Each row has a name. Each question is about the rows just above it.

Columns, left to right: X E Q R G M U
[  3.8  -4.1 -81.5 -31.0  -0.9  25.2  33.8] -> k_646
[-12.4 -13.5  35.4  10.4   6.1  -4.3 -13.4] -> k_208
[  3.0   5.9 -21.7  -5.1   1.2  12.6  12.9] -> k_458
[-27.2  -7.3  93.4  35.8  12.9 -21.5 -36.4] -> k_573
[-81.5 -31.0  -0.8  20.4   3.2 -11.9 -30.1] -> k_62
[ -8.0 -10.3  -4.3  -0.9 -31.0   0.5  -7.5] -> k_909
[ -6.0  13.0  64.5  20.0   5.5 -15.9 -19.6] -> k_520
Give the next entry after [-81.5 -31.0  -0.9]. : [25.2]
The next entry after [-31.0  -0.9]: : [25.2]
Which column holds [ 35.4 -21.7  93.4  -0.8  -4.3] top down? : Q
What is the next entry after [ 1.2 12.6]? : [12.9]

Columns, left to right: P N B D F S
[-19.9 -25.7  39.3   0.9  -8.4  30.2] : k_534
[-19.9 -25.7  39.3   0.9 -66.1 -51.7] : k_952
[-19.9 -25.7  39.3   0.9  -8.4 -98.0] : k_229
Whose row is [-19.9 -25.7  39.3   0.9 -66.1 -51.7]? : k_952
Which column holds [-66.1  -8.4] top down? : F
Whose row is [-19.9 -25.7  39.3   0.9  -8.4  30.2]? : k_534

Columns, left to right: K A Z H C Y J T W L
[ -8.9 -19.4 -24.4  33.2 -10.5 -77.2  65.0 -25.5  31.5   4.9] = k_929
[-13.8 -45.0   7.5  -9.6  41.8   1.4 -19.1  33.2 -91.7 -11.5] = k_316
[ 22.1  40.7 -39.0 -39.1  18.0  18.1  28.2  18.4  59.1  60.4] = k_226
[ 15.8  57.2  -9.6   7.9  21.8  20.5 -44.5  -3.9 -50.0 -71.2] = k_272
[-46.4  26.0  10.8  39.6 -44.3 -20.9 -68.4  50.8   2.9  -1.9] = k_831
[  0.0  15.0   7.6   3.1  31.4  17.4 -45.7  23.0 -82.3 -56.6] = k_533
[ 45.4  11.6  38.2 -38.8   0.8  82.7   4.5 -37.1  22.5 -13.4] = k_370
[ -8.9 -19.4 -24.4  35.8 -42.9 -16.0 -65.9  55.8   9.8  -1.6] = k_225
[ 20.0  -0.3 -43.1 -46.8  32.3   9.1  43.5   6.0  37.4  72.3] = k_880
[ -0.7 -59.1 -15.6 -11.2 -16.4  14.0 -21.7 -94.5   3.8  20.0] = k_760
[ 45.3  14.8  44.3 -38.0   0.4  83.7   5.9 -27.6  21.2 -16.6] = k_12
Whose row is [ -8.9 -19.4 -24.4  33.2 -10.5 -77.2  65.0 -25.5  31.5   4.9]? : k_929
Which column holds this, read top down? [ 18.0  21.8 -44.3  31.4   0.8 -42.9  32.3] : C
Give the next entry after [ 17.4 -45.7  23.0]. : [-82.3]
Which column holds this, read top down? [ 11.6 -19.4  -0.3 -59.1] : A

Columns, left to right: Puzas sadu Dekor baran Dif sut kofar Miru
[ 41.9  18.5 -25.9  51.1  59.0 -33.7  27.0  -8.0]  k_787
[-26.6 -13.3  78.2 -27.5   0.4  29.8 -51.2  21.6]  k_733
[-11.9 -83.4   6.6  -1.5   3.4 -24.6 -58.8  15.8]  k_83
[-48.9  -8.7  22.9  18.9 -16.4 -40.5  25.8 -38.0]  k_923
[-37.8  12.3  17.9  12.3 -52.8 -42.5   6.5  -9.3]  k_337
[ 43.2 -42.3 -11.6   9.2 -38.1  58.9 -19.2  12.7]  k_176
[ 24.3 -40.9 -26.6 -34.9 -11.8   4.0 -47.0  -9.5]  k_152
[-24.6 -60.5  61.0 -20.8  12.2   5.1  33.9  30.2]  k_720
[ 42.7 -41.0  -4.0  36.2  -7.3  33.9   5.1  10.3]  k_432
[-38.1 -11.8  12.2] is in which column, read top down? : Dif
The next entry after [33.9  5.1]: : [10.3]

Columns, left to right: losul bipef dunal vuz kini mesut
[-19.9 -20.4 -16.0 -16.3  48.2  14.2] -> k_299
[-20.9  24.5 -21.6   0.9 -67.0 -36.3] -> k_811
[ 17.1 -66.2   8.4   0.1  42.5  -6.6] -> k_414
[-17.0  13.0   7.3   0.9 -14.2  -4.0] -> k_665
[ -4.1   4.8  20.6   0.2 -19.8  35.9] -> k_915
[-12.0  15.1   7.8 -13.3 -43.6  16.4] -> k_290
[-20.9   0.0 -12.0 -18.3   5.6   0.6] -> k_278
[  4.8  20.6  -0.1 -19.8  18.5 -80.0] -> k_859
Give the next entry after [  4.8  20.6   0.2 -19.8]. : [35.9]
What is the next entry after [ 4.8 20.6 -0.1]? : [-19.8]

Columns, left to right: bidem pizi mivo nof mudim
[ 15.9  -0.5 -17.0  -0.6 -48.7] : k_641
[ 27.3  13.0  13.5 -23.9 -66.0] : k_57
[ -9.1  -4.5 -28.0   6.7  11.2] : k_154
[ 23.4 -11.7   0.4 -16.6 -18.0] : k_911
[ 18.0 -17.0 -41.7  11.7 -16.8] : k_449
[ -7.7 -41.9  36.7   4.4   6.8] : k_933
[ 49.2  18.2   0.9   5.1 -11.8] : k_33
[ 20.4  70.5 -22.7 -15.0 -11.0] : k_796
[ 46.9  11.6  -6.5 -26.0  16.2] : k_254
[-9.2  1.8 -2.3  3.6 -0.5] : k_162
[ 27.3  13.0 -19.0  24.4   7.9] : k_973
[  6.5 -29.6 -26.0  -6.5 -27.0] : k_140
[27.3 -9.1 23.4 18.0 -7.7 49.2] is in which column, read top down? : bidem
Give the next entry after [-26.0  -6.5]. : [-27.0]
Which column holds [-11.0  16.2] top down? : mudim

Columns, left to right: zop dez Goman misa Bedep pidu
[-12.0  19.2  25.8  -4.8   4.7  -7.7] -> k_793
[ 0.8 -1.5  8.4  1.1  1.2 -8.9] -> k_255
[-19.2  36.0  15.8  -5.2  -2.6 -16.1] -> k_828
[  7.2 -17.0  -9.7   6.2   0.7  32.0] -> k_437
[-39.3  10.5  -3.1  48.7  18.1  -8.0] -> k_436
[-18.8  10.5  -3.1  48.7  18.1  -8.0] -> k_411
[-38.4 -18.5 -12.0   2.2 -75.7  -8.3] -> k_900
[-19.2  36.0  15.8  20.6   1.3 -16.0] -> k_506
[  7.7   0.8  -1.5   8.2   1.1 -10.0] -> k_388
[48.7 48.7  2.2] is in which column, read top down? : misa
The next entry after [ 0.8 -1.5  8.2  1.1]: : [-10.0]
What is the next entry after [-9.7  6.2]? : [0.7]
Which column holds [  8.4  15.8  -9.7  -3.1  -3.1 -12.0  15.8] top down? : Goman

Columns, left to right: gimi nep kepi gote
[-17.9  -6.8   8.4  15.0]  k_912
[-30.8 -31.6  -4.2  41.5]  k_925
[ 25.4 -14.2 -73.7 -11.1]  k_840
[-28.7  32.0  57.8  14.4]  k_31
[-29.1 -38.4 -25.8  19.1]  k_855
[ 52.2  14.6 -32.5   5.2]  k_517
[-31.5  -4.2  35.3 -12.6]  k_364
[ 15.9  52.1  14.6 -20.0]  k_996
[ 36.9 -30.7 -84.5  -9.4]  k_489
[ 85.2 -28.9 -83.9 -43.5]  k_492
[-17.0  -7.6  10.5  18.5]  k_417
What is the next entry after [52.1 14.6]? : [-20.0]
Which column holds this, read top down? [  5.2 -12.6 -20.0  -9.4] : gote
What is the next entry after [-31.6  -4.2]? : [41.5]
Which column holds [ -4.2 -73.7  57.8 -25.8 -32.5  35.3  14.6 -84.5] top down? : kepi

Columns, left to right: rure fusa Rufet Sanad Bedit
[-18.7  -8.0  11.9  18.7 -35.7]  k_673
[  0.4 -47.4   5.9 -78.7 -65.3]  k_980
[-30.1  -2.1   5.9 -78.7   9.4]  k_869
[ -6.5   5.7 -12.9 -38.5 -69.7]  k_975
[ 42.8  -9.2 -47.4  18.9  19.0]  k_445
[ -6.5   5.7 -12.4 -38.5 -69.7]  k_336
[ -6.4  -5.7 -38.4  -3.0   7.7]  k_348
[  3.9 -40.5 -13.1 -26.1 -15.8]  k_843
[  0.4 -47.4  15.1   1.9 -25.4]  k_369
[-6.5 -6.4  3.9  0.4] is in which column, read top down? : rure
Whose row is [-30.1  -2.1   5.9 -78.7   9.4]? : k_869
Which column holds this, read top down? [42.8 -6.5 -6.4  3.9  0.4] : rure
The next entry after [  3.9 -40.5 -13.1]: : [-26.1]
Which column holds this, read top down? [  5.9   5.9 -12.9 -47.4 -12.4 -38.4 -13.1] : Rufet
Which column holds [-2.1  5.7] top down? : fusa

Columns, left to right: mizo Likol gared pego Bub Sil Mur
[-23.2  20.5   6.4 -59.1 -35.4  -5.3 -15.3]  k_769
[-19.4 -52.6  16.1  49.5  -3.7   9.6  33.2]  k_87
[ 16.0 -36.7 -12.9  -6.7 -26.1 -41.4  -5.9]  k_776
[  0.9   5.5  17.8 -17.4   5.2 -13.3   3.2]  k_58
[ 16.4   6.9  27.9 -11.6 -10.8  -0.7 -16.2]  k_392
[ -9.5 -23.0  -5.6   4.5   0.6 -11.5  25.7]  k_824
[-73.8  14.8 -11.2 -55.2  -5.0  12.4  -1.4]  k_349
[ -4.8  24.9 -10.5 -37.5 -40.8 -24.7 -12.2]  k_935
[-10.6 -50.4  -5.8   0.5  14.4   7.4  35.6]  k_235
[-38.8 -13.0  -2.8   1.1   0.9   8.9  16.1]  k_314
[ -9.5 -23.0  -5.6   4.5  29.6 -11.5  25.7]  k_190
[15.5  9.1 18.9 -7.6  5.8  3.6 -3.9]  k_631
Give the next entry after [0.9 5.5]. : [17.8]
[-35.4  -3.7] is in which column, read top down? : Bub

Columns, left to right: fiba pufo zimus zemig Medo Babom Laba
[  9.3  54.3 -28.9 -28.1  -2.7  59.2  28.5] = k_234
[  6.8   0.2  62.9 -25.1  -2.7  48.1  28.5] = k_758
[ -8.9  19.3 -69.8 -35.7   4.3  74.0  21.8] = k_736
[ 24.8 -33.0  53.8 -28.2  -5.9  49.4  41.6] = k_45
[-28.1  54.3   9.3 -28.9 -10.4  60.5  57.2] = k_185
[ -8.9  19.3 -69.8 -31.6  -6.8  60.7  29.4] = k_659
The next entry after [-69.8 -35.7]: : [4.3]
What is the next entry after [-28.9 -10.4  60.5]? : [57.2]
The next entry after [  6.8   0.2  62.9 -25.1  -2.7]: : [48.1]
Which column holds this, read top down? [-69.8  53.8   9.3] : zimus
Give the next entry after [-28.1  54.3   9.3 -28.9]. : [-10.4]

Columns, left to right: mebu kam gope bamev lipo bolup
[-60.9  11.4  38.0   9.6 -70.9  96.5] : k_778
[-60.9  38.0  -1.0  11.4  -1.2  96.5] : k_295
[11.4 38.0  9.5 -1.0 -1.2 86.2] : k_455
Give the next entry after [38.0  9.5 -1.0 -1.2]. : [86.2]
[-70.9  -1.2] is in which column, read top down? : lipo
Which column holds [-1.2 -1.2] top down? : lipo
Give the next entry after [-60.9  11.4  38.0   9.6]. : [-70.9]
[-60.9 -60.9] is in which column, read top down? : mebu
Give the next entry after [11.4 38.0  9.6]. : [-70.9]

Columns, left to right: Sapo Zapo bip futeg
[-25.6  21.6  22.1 -33.0] -> k_117
[-11.0 -28.4  -1.5  -0.5] -> k_541
[-28.1 -66.7  31.6 -57.6] -> k_865
[  7.1  21.6  22.1 -33.0] -> k_99
[ 21.6   7.1  20.7 -32.3] -> k_446
[  7.1  21.6  10.2 -18.5] -> k_495
[-28.1  20.5  31.6 -57.6] -> k_81
What is the next entry after [-66.7  31.6]? : [-57.6]
Which column holds [-66.7  21.6   7.1  21.6] top down? : Zapo
Whose row is [  7.1  21.6  10.2 -18.5]? : k_495
Which column holds [31.6 22.1] top down? : bip
[-25.6 -11.0 -28.1   7.1  21.6] is in which column, read top down? : Sapo

